In the rows, zero is written as 128.
Turns, then the turns between two rows, first turn first; the first pair answered:
T:
[120 128 145 136 118 105 120 146]  ->  [131 131 129 134  97 116 138 134]
[120 131 138  93 184 158 105 102]  ->  [128 168 129  94 156 179 146 114]
[158 137 147 125 115 112 127 129]  ->  [158 131 148 124 118 110 120 125]
[116 110 108 109 113  73 117 137]  ->  [109 145 123 112 118  81 134 165]
X:
[137 116  84 124 144 100 121  82]  ->  [141  83 117 144 101 109 102  92]
[148  81 162 165  57 143 122 128]  ->  [152 143 178 127 125 212 137 115]
[146 152 121 114 122 138 144 142]  ->  [144 144 108 119 118 118 145 142]
N:
[129 164 168 116 157 171 116 161]  ->  [133 184 143 127 119 154 151 177]
[145 123 106 133  99 158 154 107]  ->  [144 114  95 129 109 148 148  94]
[102 138 138 141 141  88 148 174]  ->  [104 130 126 138 148  75 140 162]
[119 130 182 145 177 142  91 164]  ->  [120 157 179 161 136 142 126 191]
Then:
Each pair is two turns apart.
[107 110 140 151 124  99 128 131]  ->  [111 139 153 148 110 134 151 140] : T X
[131 118 143 136  91 155 122 125]  ->  [132 142 135 125 102 169 139 121] : N X
[122  97 139 113 186 130  73  93]  ->  [119 112 182 121 170 158  76 123] : X N
[135 143  95 106 139 101 161 107]  ->  [134  86 117 122 118  92 120 101] : X N
[136 151 107 142  78  86 164 141]  ->  [140  90 148 147  64 107 114 124] : N X
[136 140  92  79 223 126 125  70]  ->  [133 185 180  98 180 206 143 129] : N N
[135 141 114 124 109 134 120 112]  ->  [123 139 142 127 125 133 101 129] : T N
[147  93  98 104 133 134 114  89]  ->  [145  89 136 108 122 160 101 102] : X N
[129 180  77 130 111 118 206 134]  ->  [135 136 140 157  44 152 178 151] : X X
[141 112 124 139  64 153 171 142]  ->  [110 141 170 147 114 140 150 191] : T T
[114 110 172 144 126 120  92 159]  ->  [142 133  99 141  74 112 154 136] : T N
[130 128 176 170 106 148 131 177]  ->  [136 116  94 168 102  77 151 149] : N N
[106 115 162 118 135 114 119 157]  ->  [130 118 107 114  99 112 160 129] : T N
[139  74  93 126  98 128 127  75]  ->  [141 107 122 106 132 189 131  71] : X X
[126 150 144 115 161 154 132 135]  ->  [126 115 137 113 167 142 109 113] : T T
[121  85 113 150 107  89 115 137]  ->  [121  89 165 135 133 154  94 132] : N X
[109 126 132 140 167  83 111 165]  ->  [135 144 118 148  82 126 169 164] : X T
[119 125 108 117 135 121 129 138]  ->  [120 134 114 116 134 133 138 142] : N T
[141 127 101 136  91 112 143 144]  ->  [146 121 105 134  87 122 139 134] : X N
[122 150  67 132 161  57 158 117]  ->  [105 120 152 177  95  61 127 176] : X T
[126 158 172 118 105 133 121 169]  ->  [126 183 126 106 127 108 146 158] : X N
[125 112  92 122 134 112 117 114]  ->  [122 117 142 120 143 154 101 128] : N N
[122 115  97 120 119 102 134 119]  ->  [122  91 130 118 126 123 105 114] : N X
[128  72 170 149 106 120  81 125]  ->  [130 121 181 158  74 146 123 160] : N T
[105 125  97 117 152 127 139 134]  ->  [ 97 120 115 136 131 117 135 158] : X T
[110 127 158 124 124 168 105 133]  ->  [123 137 122 128  82 161 142 127] : T N
[126 125 115 113 150 108 112 123]  ->  [125 137 112 126 119 100 135 145] : T X
[126 148 143 118 134 131 140 151]  ->  [139 115 107 116 118 110 136 116] : N T
[141 118 154 143 131 155 129 119]  ->  [141 146 131 138 139 151 154 121] : N X
[124 149  92 131 110  90 165 137]  ->  [118  87 138 144  98  89 112 139] : X T
[133 149 118 144 109 120 163 129]  ->  [118 125 119 138 154  89 125 122] : N T
[142 122  98 122 142 102 131 118]  ->  [136 159 128 121 154 132 140 145] : N T
[102  72 109 166  77  76  78 140]  ->  [112 125 162 168  44 171 112 169] : X N
[136  97  82  97 143  86 130  80]  ->  [139 161  78 102 117 116 188 111] : T T
[130 121 150 150  85 159 140 156]  ->  [132  98  88 144  97 105 145 123] : N N
[149 123 144 122  90 140 113 127]  ->  [149 156 128 110 109 151 134 126] : X N
[118 163 180 131 135 167 128 165]  ->  [113 187 115 117 173 118 152 151] : X N
[115 134 123 140 159  91 140 137]  ->  [126 112 107 139 148  89 136 114] : T T
[130  86 150 135 103 177  81 118]  ->  [138 115 122 152  50 160 128 139] : N N
[131  95  73 145  82  47 127 120]  ->  [117  98 196 156  76 134  87 170] : X T
[109 102 100 120 123 159 125  95]  ->  [ 82 125 113 127 167 123 114 133] : T X
[107 110 108 142 110 119 120 149]  ->  [104 131 116 141 120 126 125 162] : N T
[139 110 150 128  88 160 125 113]  ->  [129 136 164 131 100 162 132 137] : T T
[146 125 138 154  67 136 147 162]  ->  [125  91 132 153 125  75  99 157] : N T
[153 177  79  97 156 145 149 123]  ->  [150 165  97  91 177 156 129 114] : N N
[127 110  99 121 157 105 116 102]  ->  [126 166 137 122 147 161 146 138] : N T
[124  98 120 136 132 143 105 119]  ->  [116 145 125 143 123 140 136 156] : T N
[155 108 101 123  71 128 143 113]  ->  [131 168 138 131  96 133 156 173] : T T
[124 118 125 115 164 133 124 107]  ->  [134 126 112 115 142 144 143 100] : T T
[124 122 104 126 193  94 102 130]  ->  [133 142  86 153 108  85 155 157] : T X
[127 188 105 124 106 115 188 155]  ->  [ 93 161 149 126 175  80 118 170] : T T
[107 115 131 140 186  34  91 137]  ->  [130 179 160 164  66 119 177 184] : X T
[113 168 159 124 155 115 124 174]  ->  [112 158 133 128 156  82 124 168] : X N
[132 191 137 114 119 158 173 142]  ->  [134 148  95 135  77  92 170 133] : N X
[118 119 175  96 130 125 103 142]  ->  [119 153 164  92 136 131 129 152] : X N
[118 116 166 124 159 119  99  97]  ->  [124 183 148 125 135 136 161 123] : X T
[140 100 129 123 146 133 107 107]  ->  [139 130 128 111 164 144 120 114] : N X
[146 179 124 127 114 145 165 139]  ->  [120 157 163 130 169 119 111 155] : T T
[141  93 114 103 152 171 101  77]  ->  [129 126 164 110 150 204 107 121] : N T
[129 164 132 118 168 144 145 119]  ->  [128 104 125 154 100  89 128 129] : X X
[143  93 122 118  87 145 115 160]  ->  [145  85 104 115  92 126 113 148] : N N
[133 152  86 128 140 102 153 112]  ->  [122 127 129 121 180 114 105 112] : T N
[113 142  96 119 143 129 139 108]  ->  [111 140 127 116 154 153 123 112] : N N
[128 114 144 117 147 147 107 140]  ->  [131 137 132 129 109 140 142 160] : N N
[126 135 142 137 102 115 136 162]  ->  [146 103 119 123  94 134 129 113] : X T
[120 111 150 164 101  87 127 176]  ->  [136  89 103 153  94  76 134 134] : T N
[159 151 120 113 143 126 166 119]  ->  [145 111 130 128 152  77 128 129] : X T
[122 108 162 119 147 150  97 124]  ->  [141  98 133 117 116 160 115  97] : T T
[115 122 144 137  83 121 118 138]  ->  [114 169 127 107 144 141 136 124] : X X
[112 128 125 130 186 133 124 136]  ->  [108 110 135 142 174 118 109 140] : X N
[127  66  86 161  92  17 101 142]  ->  [105 203 156 160 117  95 161 231] : N T
[126 119 148 158  78 135 133 158]  ->  [131 162 120 141  97 146 169 150] : X N
[140 118 120 111 167 149 123  99]  ->  [137 135 101 115 172 125 137 108] : N X
[138 120 113 152 112 128 169 118]  ->  [141 130 130 145 120 154 168 118] : X X
[123 149 164 113 172 183 121 136]  ->  [154  87 108 116 110 167 126  81] : N T
[139  98  79 128 125  95 119  98]  ->  [108 126 138 152 140  82 106 167] : T X
[118  87 142 151 128  86  98 124]  ->  [117 118 182 134 158 144  96 129] : N X
[123 100 150 147 117 126 111 129]  ->  [123 109 143 152 100 121 126 137] : N N
[116 160 119 141 135  97 152 134]  ->  [117 112 133 152 113  89 125 128] : N X
[120 111 199 152  80 158 121 168]  ->  [121  77 195 149  88 145  95 149] : T T
[152 142 142 101 131 192 129 115]  ->  [144 150 102  92 169 151 131 101] : X N
[150  82 127 136  77 141 119  99]  ->  [152 127 138 123  87 185 144 107] : X N
[108 129 138 120 167 105 103 139]  ->  [127 151 101 130 100 114 161 140] : T X
[131 126 125 134  94 128 146 141]  ->  [125  98 141 134 118 118 111 133] : T N
[104 157 157 107 183  95 109 154]  ->  [103 157 143 121 159  70 121 168] : N X
[146  90 126 136  60 173 132 111]  ->  [149 117 126 116  93 205 140 101] : N X
[127 102 157 113 178 141 106 117]  ->  [127 169 125 114 159 141 172 145] : X T
[120 165 131 141 150 117 134 143]  ->  [119 138 117 148 144  90 121 137] : X N
[ 99 121 160 123 178 136 104 128]  ->  [ 96 133 162 126 176 133 113 141] : X N
[114  93 119 152 111  93 124 137]  ->  [117 137 155 122 157 171 132 133] : X X
[130 162 137 103 174 158 143 125]  ->  [128 154  90 120 146  92 164 133] : N X
[ 84 150 189 143 159 108 115 174]  ->  [137 153 117 129  66 163 192 111] : T X
[141 139 124 146  75 142 149 151]  ->  [138 174 105 126 119 148 165 142] : X X
[105 151 115 138 147 114 136 152]  ->  [104 123 118 149 124  99 124 153] : N X
[119 107 112 136 159 130 122 116]  ->  [116 115 116 137 167 134 122 122] : N X
[146 110 150 133 116 117 121 106]  ->  [147 118 156 137 109 124 128 117] : N N
[114 150 156 103 174 153 109 116]  ->  [118 178  98 111 150 115 156 121] : X T
[142  82  91 126 109 117 121  91]  ->  [148 107 130 108 132 182 122  89] : X X
[118 156 123 144 137 109 153 142]  ->  [130 108 112 131 145 113 123  95] : T N
[125 161 134 148 152 101 138 144]  ->  [130 119 124 144 158  89 112 116] : T T
[160 124  78 130  79 116 151 108]  ->  [125  95 165 138 147 109  67 144] : T X
